In the rows, 100 means zero.
A single turn carries every row of the set below to another of its rows. Some are shown first; where does it send the rows asked next?
zogub: 118; 120; 82; 106; 87; 114; 123; 109; 82; 135; 106; 83; 81; 92; 111; 109; 105; 102; 94; 130; 106; 93; 106; 109
Salip: 115; 133; 71; 121; 93; 114; 123; 106; 80; 125; 109; 79; 86; 96; 108; 112; 94; 95; 84; 131; 95; 96; 103; 102
Seke: 117; 105; 106; 126; 81; 116; 98; 92; 108; 94; 92; 107; 72; 91; 102; 115; 90; 106; 131; 91; 110; 116; 88; 105
Tede: 113; 125; 78; 119; 96; 104; 123; 112; 85; 138; 116; 71; 79; 92; 111; 108; 105; 102; 92; 138; 93; 96; 91; 103
bekel: 105; 124; 64; 125; 86; 108; 126; 102; 71; 116; 103; 78; 73; 89; 116; 110; 109; 97; 91; 130; 108; 106; 86; 117
Mulu: 128; 100; 104; 142; 82; 108; 97; 91; 116; 117; 118; 87; 81; 88; 113; 114; 112; 125; 128; 107; 92; 118; 56; 91
deg: 123; 123; 98; 134; 48; 117; 113; 118; 112; 91; 110; 92; 69; 97; 117; 125; 99; 122; 101; 102; 78; 102; 80; 76
gor: 121; 90; 95; 130; 73; 107; 89; 100; 122; 126; 109; 86; 83; 94; 93; 112; 101; 110; 123; 104; 88; 115; 52; 98
gofar: 113; 96; 103; 124; 67; 116; 99; 112; 114; 102; 96; 107; 73; 92; 88; 115; 80; 97; 118; 88; 94; 114; 81; 107
lirub: 107; 122; 71; 127; 81; 108; 133; 114; 72; 117; 111; 79; 70; 83; 122; 110; 113; 101; 89; 131; 103; 105; 85; 117
boda: 114; 120; 67; 122; 76; 114; 127; 100; 70; 122; 107; 82; 78; 87; 121; 112; 117; 105; 89; 132; 109; 104; 84; 114
vudu: 123; 104; 91; 148; 67; 117; 104; 114; 116; 101; 117; 94; 88; 90; 96; 118; 77; 104; 100; 96; 68; 115; 63; 88
zatug: 99; 120; 103; 119; 70; 100; 100; 116; 116; 94; 88; 85; 48; 100; 101; 118; 100; 106; 126; 98; 97; 105; 82; 96
Sanil: 118; 121; 81; 130; 66; 107; 86; 86; 118; 109; 97; 76; 76; 111; 107; 122; 112; 121; 118; 110; 93; 104; 60; 79
ker: 118; 119; 97; 159; 82; 115; 113; 108; 109; 84; 117; 95; 79; 86; 107; 119; 79; 109; 108; 95; 76; 120; 74; 86

Salip -> zogub
deg -> zatug
Now find these:
gor -> vudu
Mulu -> ker
lirub -> bekel

